Each named turn below is shown by a few rows before and after it. Which turns, in which order, take the first row of each later pair to the second? The first pair is answered.
X (before => after):
[  8   2  -3  12  -5   9   1  -5   8   0 -15   6 -26  20   3  32  14 -16
  -3 -23] => [  5   8   8  -1 -10  13   3   5   3  -7 -26   1 -28  26   7  24  11  -6
  -2 -20]
[ -3   7 -18   9   5  -7   6  -5  13  -5  24   3  -3 -15   5  -1   0 -10
  -5  12] => [  3  -8 -16  19   6 -13   5 -10   8   4  20   3 -11  -6  -1  14   0  -5
   1   0]
[ -5  -7  -3  13   9  -1 -15   0   5   5   3   4  -7  -5  -9   6   8  -4
  14  -9] => [ -4  -9   5   6   6   0 -15   5  -2   5  -6   1 -10   2  -8   5   6   5
  17 -11]
D (before => after):
[ -9  14   1  12   2  -3 -12   1  10 -10  -4  -5 -27  18  -3  36   6 -11
 -11 -20] => [ -6  27 -29   5   6  -6  -8  -7  10  -6  12   0   2   5   8  21  -6 -27
 -21   0]
[ -2  -7   0  -2   2   1   4   2  -5   2   9   0  11 -12   4 -12  -4   1
   3  13] => [ -4 -13  16   1   0   1   1   6  -6  -1  -1  -3  -6  -4  -2  -4   3  10
   7   2]
[-22 -22  24  17 -32 -18  15  10   2 -12  13  10   3   1  -8 -39   7  24
  15  39] => [-22  -2  26   1 -38  -9  11  23   1 -27  -9   5 -12  27   2 -22   0  40
   9  23]
[  3   3  -8   0   2  14  10  -6  25   5   1  11  11   4   8  24 -10  11
 -17  -2] => [  2 -10  -3  10   5  10  11 -13  26  11  10  13  14  -8   1  18  -3   5
 -13   3]
Q (before => after):
[  2  25  -1 -12  -2  -3   0   7   5 -20  -2  -4  -5   4  13  10  -9  -2
  -9  -2] => [  5  19 -15  -2   4  -9   2  -4   8 -11  13   3   8  -8  11   7  -9 -14
 -10   5]
[ -7   2  15   5  -6   9  -8   6  11   7  -5  -3 -12  12   0  17  14  20
 -15 -19] => [ -2  14  -9  -6  -6   8  -6   5   6   8  -6  -2   3  20  11  17  -1  19
 -22 -14]
[ -3 -10   7   1   0   0 -10  -5  16  -6   9   4  -9  -5  -5   9  14  -2
  -1  -2] => [ -2   0   8 -11  -5   4  -9   3  11 -12  -2   1 -13   7   1  11   8   6
  -3  -4]

Between the rows of a pair lie two turns.
[  6 -18  -1 -15  24   3  21 -22  -1 -10  28  11   0  -5  -3  -3   7 -19
   6  -2] => [  9  -5   4 -30  17   9  19  -9  -8 -20   6   5 -16  22   3  12  -1   0
   5 -18] -> D, Q
[-11   7  15   2   0   6  -2  -4   5  -6  10   2   3  -8   1  -6   6 -17
  -2   2] => [-11   7  23   0  -3   7  -4   0   4  -9   1   0  -8   3  -1   3   6 -10
   0  -8] -> X, Q
[ -2  14  -9 -15 -12   1   1   3 -18 -12  -4   6  20  -9   0 -19   2   1
  -1   6] => [ -5  -1  16  -9 -14   0   1   7 -20 -11  -9   4   6 -10  -9 -19  12   9
   8  -1] -> D, Q
[  1  22 -16   6   5   9 -16  -9  25 -17   4   5 -15  -3   0  31  14 -24
 -14 -10] => [  7  15 -16   5   2   6 -15  -9  17 -12  -6   3 -20  12   0  42   9 -14
  -9 -21] -> X, Q
[ 18 -18 -52  29  14 -17 -14 -30   6  25  19  13   9  -1   0  46 -13 -27
 -14 -18] => [ 15 -33  10   6  -4  -9 -11   2 -18  15 -29  -5 -30  35  -6  51  -9  22
   6 -44] -> D, X
[ -5   8   6   5  -6  10  -6   8  -7 -14   1  -1  -5   8  -2   6  11   6
  -6  -3] => [-4 -2  3 13 -1  5 -4  1 -6 -6 14  3  6 -8 -5 -5 14 -4 -3  8] -> D, D
[ 10 -18   9   6  10   1  -6 -13  -2  10   4  -3 -15  11   1   9   4  15
   6 -11] => [  9  11 -13 -15   6   8  -5  -6  -3  -2  -1  -5  -4  19  18   5 -10  13
  -7  -4] -> D, X
[-12  39 -30 -33  18   5  -3   7 -14 -21  -5  24  10 -14  19 -25 -20 -13
 -31  13] => [  6  -5 -48  17  32 -17 -10 -28  -7  10  10  35  -2  -7  -2  21 -13 -23
 -22 -15] -> X, X
[  6 -23   2   3   3  -9   0  -9  -9  25   1  -8  15  13 -13  24 -19   3
  27 -21] => [  8  -8 -19  -5   4  -9   2 -11 -10  23   6  -5  32   9  -3  18 -29  -4
  18 -12] -> D, D
[  4 -12 -25 -13  -5  -9  11 -10  -8  20   2  -1  -3  10  17   0 -26  -8
  -6 -20] => [ -6 -33  12   6  -4  -8   7  -7   0  19   6  -2 -26  -2  -1   0  -2  -7
   4 -26] -> Q, Q
[ -6  10  13 -17 -14  16   6  -3  24  10 -11 -10 -18  25   3   2 -11  15
 -13 -26] => [  1 -14  -9   5  -3   1  12 -26  22  36  22   1  13  -5  -3 -14 -11  -9
  -9  -5] -> Q, D
[ 16 -37  -2  25  11 -21   4 -17  -9  30  18   9  18 -17 -14 -10   1  -5
  15   9] => [ 16 -36  30   3  -3 -13   5   7 -25  20 -18  -3  -6  13 -11  -4  -2  28
  23  -8] -> X, Q
[-21  -8   7   9  12  23  13  20   9  -9   6  -9 -27  -1   2   7   5   9
  -2 -11] => [-19  -8 -14  11  17  18  17  11  10  -1  25  -3  -2 -21   6  -9   1  -7
  -5   8] -> D, D
[ -2   3  -3   2  -6  12  -8   2   9 -18 -11   0  -6  27   6  19 -25   2
 -11 -13] => [ -4 -32  14  30   2   2  -5 -11  11   0  11   4   0  -3 -13   5  -7 -10
   2  -2] -> D, D
[  3 -40  14  10   0 -16   3   1 -14  24   2  -9   3  -3 -12 -24  11 -16
  22  16] => [  1 -10  18 -19 -12  -3   1  23 -19   3 -31 -18 -15  33   3  -8  -1   7
  15   0] -> X, D
[ -2  16 -29 -12  11 -15  -1   7   3   8 -11  -1  17  12  10  -3 -15 -12
 -21   9] => [-13 -22  30  10   9 -16  -2  14   4  11 -14  -5 -14   1 -16  -8  16  -1
   0   0] -> D, Q
[ 20 -22 -24 -13   2  -5   7 -13 -31  11 -17   4  21  18  11  -7 -29   5
  12   4] => [ 19 -36   0  -6  -1  -5   5  -8 -31  11 -26   1   0  26   2   3 -18  15
  20 -11] -> D, D
[  7   0 -14   0  10   8   9  -3  -6  -5   7  -3   3 -10  -8  -8 -14  -1
  -4  15] => [  2  -4   9   2   7  12   5   4  -3 -12  -4  -7 -21  -1 -14   3  -4   9
   1   1] -> Q, D
[ -8  11 -17  -3  -6   0  -3  -3  12  -8  14   2  10 -19   4  -5   3 -17
 -11  13] => [-14   4  16   1 -11   5  -8   6  16 -16   1  -3 -19  -9  -5   6  17  -4
  -4  -3] -> Q, D
[  6  -5   0 -25  -4  -6   3   8 -26   1 -10  -3  -7  22   6  19 -21  17
  10 -20] => [  1 -27  -4   4   9 -16   5 -12 -15  18  28   8  14 -22  -7  -4  -6 -12
  13   3] -> D, Q
[ -3 -13   5 -11 -12  -5   0   3 -13  14  -7  -3  10  -2  -4 -10  -4  11
   7   2] => [ -2  -5  -1 -16 -13  -3   0   4 -13  12  -8  -3  13   0   0 -10  -8  12
   4   3] -> D, D
[ -4 -19  16   6  -5  -3  -5  -8  -4   3   0   0  -8  -9  -3  -6  12   2
   9  -8] => [ -7  15  -2 -16  -9   6  -7   2  -1 -14  -7  -1  -3   3  13  -6   0   2
  -5  -5] -> D, X
[ 19  20 -13 -14  -5   8  11   4  -7   3  -6   6  -2  18  -7   7  -7  14
 -10 -24] => [ 18 -15   9  12   2  -1  12  -5  -6  19  10  10  -5  -6 -25  -1  12   7
   4 -19] -> D, D
[ -6   0  -3 -14  -1   0  16   3 -23  11  -8  -6  26  -5   8 -32 -12  -2
   2  21] => [-14 -15  27   0  -2   1  14   6 -16  10  -7  -7   6 -14  -7 -31   8   1
  11  16] -> Q, Q
[  6  -8  -2   6   6  -5  -5  -9  -8  13   5   3   8 -19  -6 -11   8  -6
  14  -1] => [  6  -8  14  -1  -1  -1  -5   2 -13   9 -11  -3  -7  -4  -7  -6   7  10
  17 -12] -> X, Q
[  7  -9  -2 -17   5  -8 -29   1   2  -3  11   7  -2  -7  -2  10  15  13
   1   3] => [  8  -4  -9 -20   4  -8 -29   1   2  -5  11   7   1  -5   2  11  11  12
  -1   4] -> D, Q
[  5   0  -7   5   4   0   2   5  10   0  -8   3 -13   9  -1  17 -15   9
  -1  -9] => [  3 -13  -5  17   9  -5   3  -4  12  10   6   7  -5  -9  -7   6  -9   0
   3   0] -> D, D
[ -1 -34  18  30  11 -12  -7 -12   9   1  13  -3 -14  -7 -25  15  16   3
  14 -11] => [ -5  28  -5 -18  -1   7  -9  14   9 -33 -15 -12 -13  26   6  20  -9  15
 -10 -13] -> D, X
[ -2 -20  15   7   5   0  20   9 -17  -9 -16  -3  -2   9  -3  -1   4   4
  -2   1] => [ -1 -13  -5   4   8  -2  23   4 -15  -7  -5   1  19  -1   3 -14  -3  -8
  -7  15] -> D, D
[ -2   2 -21   7   6 -20   0 -12  -4  -4  21   9  22 -19  -7   9 -13 -20
  -4  15] => [ -9 -21  27  18   0 -18  -3  -3  -5  -7   8   3 -12 -13 -24  15   8  -3
  11  -1] -> Q, X
[ -8 -26  -1  11   1  -9 -18   1  11 -11  20  10 -17 -29 -11   2  12  -9
  -2   9] => [ -1   8 -24 -18  -7   0 -19  12   3 -25  -6   5 -19   8   9  20 -12   7
 -15  -3] -> D, Q
[-17  34 -23  -1  20  12  -5   4  -3 -14 -17  -9  13  16   5  16  -9   3
   3   0] => [-18  18 -27  23  29   5  -7 -12   7  -3   5  -2  18  -5  -7  15   3 -14
   6   4] -> X, Q
[ -8   2  20  -8 -11   9   3   6  -3 -13  -2   1  -8  -5  -1 -21   9  11
  -9  11] => [ -5  13 -10  -6  -5   6   3  -6   3  -9  11   7   9 -10   5 -19   0  -4
 -18  18] -> Q, X
[ -4 -21  39  13  -7  -2   6  -1  14  -9  -6  -2 -22   2  -7   4  10  -4
  14 -16] => [-14   1  40  -5 -11   7   8  11  16 -24  -4  -4 -11  -9   2 -17   8  -8
   7  -1] -> X, X
[  1   0 -19   0   9  -8  -3   0  11   1   9   8   9  -9   0   9  -8  -9
 -12  13] => [  0 -22  13   5   4  -9  -3   7   4   3  -4   3 -14  -1 -11  15   3   9
   2   0] -> D, X
[  5  -3 -11  -4  -1  -7   3  -8 -15   4 -21 -16  -7  38   8   6  -6  11
  -8 -19] => [  0 -26  -7  23   9 -14   4 -24  -5  17  12  -7   7  -2  -6 -15  12 -14
  -4   0] -> D, Q
[ -8 -25  31   7   0  -1   7  -4  -1   7   0  -3 -10 -16 -20 -12  20   2
   9   7] => [-12 -16  32  -2  -2   3   8   1   0   1  -1  -4  -6 -18 -16 -22  19   1
   7  14] -> X, X
[  9  18  10 -16 -21  20   0 -10  -7 -10 -12  -7  26   4  -6 -10  -3   7
  -8   8] => [  6   8   9   6 -14  17  -3 -23   5  -6   8   0  27 -16 -16 -11  10 -11
  -8  12] -> X, Q
[ -1   1   2  10   0   0   0  -4  14  -5   2  -2 -12  -4  -8  10   8 -10
   0  -8] => [  0  12 -10   3   0   2   0  -3  14  -8   1  -2  -6   1  -2  12   1 -12
  -5  -7] -> D, Q
